Each row has a name. Each question is about the rows just above it.

q_347: [ 87 164 168 171 154 168 105 177 112]
q_148: [106 106 106 106  97  91 107 106 106]
q_630: [153 123  77  77 124 111  95  95  95]
Count of [106] in q_148: => 6
Count of [123] in q_630: => 1
Count of [105] in q_347: => 1
Times [153] occurs in q_630: => 1
Times [90] occurs in q_148: => 0

q_179: [122 130 126 141 124 119 126 130 126 134 147 131 130 134 121 116 134 127
 119 114 134 168 121 152 119 131 121 136 148 119 161  98 126 126 105]
q_639: [125 128 118 142 133 129 124 131 119 134 115 128 133 123 138  96 128 134
 133 128 115 123 130 129 162 128 143 129 126 122 129 150 126 127 156]
q_872: [122 130 129 141 124 130 118 129 126 134 147 131 132 121 121 116 134 127
 119 114 131 130 127  73 100 114 115 116 140 114 134 116 119  83 129]
Times [117] occurs in q_872: => 0
Count of [131] in q_872: => 2
Count of [126] in q_179: => 5
How many times does q_639 hold [162]? => 1

q_54: [153 110 159 133 134 138 125 131 144 174 132 118 129  98  91 154 134 164
 168 162 137 113 151 125 119 124 173 130 164 122 139 125 146 145 120 122
 152 123 128 119 100 137 118 144 150]
q_983: [167 130 127 120 153 145 131 144 116 155 160 141 124 129 125 112 142 147
 141 120 171 114 126 120 147 120 125 142 122 143 155 123 149 129 122 129
 135 108 105 137 124 119 127 143 147]
q_205: [134 153 127 134 139 108 138 135 117 106  92 130 138 112 116 106 138 130
 140 135 148 121 152 130 145 118 132 115 150 124 139 147 131 115 115 131
 144 147 138 122 130 114 138 143 138]
q_659: [123 123 133 123 142 130 129 126 129 124 131 130 120 131 114 123 129 132
 134 117 114 139 130 117 130 120 130 124 141 137 125 124 125 131 120 116
 130 117 131 129 125 134 126 130 129]
q_201: [113 133 150 127 113 117 118 143 125 122 103 122 122 126 124 134 120 126
 113 140 129 125 129 124 133 135 113 111 116 125 133 127 130 111 123 136
 144 127 131 116 139 120 132 118 141]
q_689: [137 120 135 121 139 137 127 132 127 137 126 133 135 142 126 121 112 138
 128 142 154 119 134 113 126 139 140 112 140 126 126 139 132 130 117 144
 109 124 114 123 118 139 125 122 130]
q_392: [125 130 123 128 110 116 144 113 125  98 140 100 119  99 142 132 170 113
 138 108  74 141 106 154 143 129 117 176  94 130 110  93 105 146 150 109
 151 135 145 152 158 126 148 130 121]
q_466: [119 141 124 155 127 141 122 135 107 174  92 132 125 136 145 127 133 131
 129 141 124 118 140 119 144 129 142 121 128 141 133 104 140 115 135 117
 141 143 134 121 131 138 146 122 139]
Times [126] occurs in q_689: => 5
Times [111] occurs in q_201: => 2
Count of [130] in q_659: => 7
How many times does q_466 hold [141]? => 5
Count of [138] in q_205: => 6
Count of [120] in q_983: => 4
Count of [130] in q_205: => 4

q_762: [ 92 171 162 164  94 163  94 173 110 162  96]
q_63: [113 151 112 147 161 146 117 144 111 134 115]
q_931: [ 92 156 169 172 106 107 143 125 134 146 162]
q_41: [169 156 169 172 106 139 111 170 109 170  99]
q_52: [131  97 143 162 113 113 162 113 113 162 162]
q_852: [112 177  97  85 171 164 109 129 164  97 177]
q_773: [137  89 140 136 155  84 165 106  98 158 147]
q_428: [149 149 176  89 164 174 105 137 179  92 170]
How many times does q_52 hold [163]? => 0
Count of [97] in q_852: => 2
How many times does q_41 hold [111]? => 1
Count of [164] in q_852: => 2

q_298: [124 110 174 109 143 117  86 121 124  84 139 160 137  87 138 115 124  97
 112 146  97 127 133 138 100 146  92 125 118 106 163 112 132 110 138 145
 114 128 148 141  85]
q_915: [119  90 150 133 138 124 101 110 144  88 135 149 118 113 136 123 100 103
 135 140 138 131  91 135 115 129 100 139 145  92 139 148 121 133 149 164
 117 128 153 138 110]
q_388: [101  97 151 113 132 113  96 104 129 111 145 146 114 129 143 113  89  89
 136 139 141 130 120 129 106 125  95 138  95 104 150 129 118 121 164 135
 134 132 145 128  90]
q_945: [126  86 131 143 143 106  97 112 145  96 146 135 116 107 147 100  86  95
 124 138 132 135 111 118 119 137  84 140 130  84 143 117 118 105 149 152
 141 143 160 134 103]
q_890: [120  74 177 116 129 110 109 118 141  81 131 157 135 123 166 133  77 112
 124 155 150 128 115 119 102 123 102 161 110 124 139 116 135 122 144 147
 122 159 157 147  91]
q_159: [ 79 105 135 125 141 111  86 121 146  73 138 149  95 112 132 127  76 113
 138 144 137 140 113 119 101 124  98 122 110 117 128 129 131 111 162 141
 135 137 138 104 122]
q_153: [ 91 100 152 139 134 113  89  94 159  85 144 148 118 116 137 111  96  88
 127 140 148 147 112 122  90 127 103 138 111  99 129 136  94 104 127 154
 107 127 159 149  97]
q_902: [117 107 147 114 150 123  91 109 131  87 127 151 131  86 160 133  82 100
 111 116 135 138 102 117 106 129  95 170 123 117 142 126 138 111 161 125
 120 145 153 154 114]
q_635: [109  92 144 120 142 113 126 117 149  88 132 159 148 114 118 126  90 116
 118 141 136 135  85 141  89 131  91 140 111  90 124 126 125 107 138 155
 119 146 150 134 115]
q_845: [107  92 148 131 132 121 115 109 141  84 144 161 126 125 142 118  84  98
 134 138 156 147 124 128 104 114  75 143 128 128 160 126 110  97 154 138
 149 134 168 143 116]
q_582: [106  84 155 141 131 110 103  90 145  95 149 134 132 114 138 110 100 112
 112 140 132 145 118 132 100 131  98 158 118 117 133 124 110 122 138 136
 140 154 154 134 111]
How many times does q_582 hold [141]? => 1
Times [126] occurs in q_635: => 3

q_784: [109 157 131 104 149 128 117 122 156 126 170  86 174  85 125 127 117 134
 108 115 161 164  92  89 119 143 162 153 131 168 122  82  95  88 123 128
 122]
q_238: [114 148 138 118 144 139 119 125 135 122 143 114 145 113 121 126 137 126
 116 113 135 140 120 140 126 143 139 136 126 140 134 113 114 115 122 125
 137]
q_215: [130 158 137  87 150 134  85  98 157  91 160 116 167 112  89 101 124  99
  85 108 147 150 112 120 141 148 164 134  98 168 136 111 127 119  88  92
 129]
q_862: [152 133 137 155 131 139 107 112 122 104 117 156 118 155 103 111 146 103
 132 154 112 115 153 157 148 135 124 114 105 130 146 157 157 158 104 104
 142]
Count of [130] in q_862: => 1
Times [114] occurs in q_238: => 3

q_146: [150 150 150 148 150 117]
q_808: [146 154 150 148 131 117]
q_475: [146 154 150  93 131 110]
q_429: [ 94  94 133  94  94  94]
Count of [94] in q_429: => 5
Times [147] occurs in q_808: => 0
Count of [150] in q_146: => 4
Times [150] occurs in q_475: => 1

q_978: [133 133 132 135 133 140 132 136 130 143 135 133 139 142 134 136 135 134
 135 137 134 134 136 134 132 134 135 132 135 132 134 139 135 134 134 134
 134 135 135 134 133 134 139 131 133 135]
q_840: [132 132 134 139 132 139 131 134 130 143 135 132 135 144 134 132 135 136
 135 134 138 134 132 132 133 135 135 133 135 131 136 139 137 146 132 136
 132 135 146 135 133 134 139 135 133 137]
q_921: [130 133 132 139 131 139 132 134 130 143 134 132 135 137 131 135 134 133
 135 134 137 134 136 130 132 134 130 132 135 132 133 135 136 142 132 135
 133 134 134 134 133 134 137 131 134 135]
q_756: [135 137 135 150 136 157 140 147 147 162 150 136 142 165 140 145 140 150
 147 143 141 145 140 147 141 148 138 137 141 136 146 145 144 147 138 147
 136 145 173 140 139 144 152 135 135 143]
q_683: [133 133 133 146 135 134 135 138 131 149 150 132 138 137 139 133 134 134
 139 134 141 137 133 138 134 135 131 134 134 132 137 137 141 140 131 138
 133 144 132 149 135 131 134 135 133 137]
q_479: [131 133 135 145 134 140 134 136 131 147 148 133 135 138 134 132 143 134
 145 134 142 136 135 134 134 137 131 137 137 133 137 140 142 146 137 140
 134 140 149 143 136 143 143 133 133 139]
q_316: [131 133 134 136 135 135 133 136 131 141 145 134 136 135 131 133 134 133
 138 135 135 135 133 133 133 135 131 132 138 132 135 138 137 142 133 135
 132 136 140 136 133 137 139 131 132 133]
q_982: [131 139 133 141 135 147 138 136 133 151 149 132 142 148 135 144 134 134
 140 140 135 137 142 134 135 138 131 131 137 135 135 136 140 137 133 136
 135 138 145 142 137 141 141 134 133 134]
q_53: [133 136 134 140 133 146 136 135 133 149 149 133 138 144 136 137 145 135
 148 139 137 137 139 134 134 135 131 138 137 135 137 142 149 140 137 138
 136 140 150 141 139 141 149 134 132 137]
Times [132] occurs in q_683: => 3
How many times does q_53 hold [135]? => 4
Times [135] occurs in q_840: => 10
How many times does q_978 hold [135]? => 10
How many times does q_921 hold [133]? => 5
Times [147] occurs in q_756: => 6
Count of [134] in q_840: => 6

q_354: [ 91 163 125  78 134]
q_281: [ 77 129 129 159  77]
q_936: [ 92 162 140  90 127]
q_900: [ 92 162 140  90 120]
q_49: [129 128 128 128 128]
q_98: [128 128 128 128 128]
q_331: [148 177 123  91 119]
q_45: [149 129  82 129 115]
q_865: [157 134  83  94 119]
How many times does q_45 hold [149]? => 1
Count of [77] in q_281: => 2
How many times does q_98 hold [128]? => 5

q_293: [114 137 185 138 158 150 128]
q_292: [ 96 139 175 165 111 129 129]
q_554: [157 106 113 100 148 115 141]
q_77: [125 174 140 118 152 174 125]
q_649: [129 109 140 133 148 148 150]
q_727: [ 99 144 170 156 131 145 124]
q_241: [150 150 141 141 141 141 101]
q_688: [104 111 149 165 125 102 156]
Times [150] occurs in q_649: => 1
Count of [174] in q_77: => 2
How many times does q_241 hold [141]? => 4
Count of [165] in q_292: => 1
Count of [149] in q_649: => 0

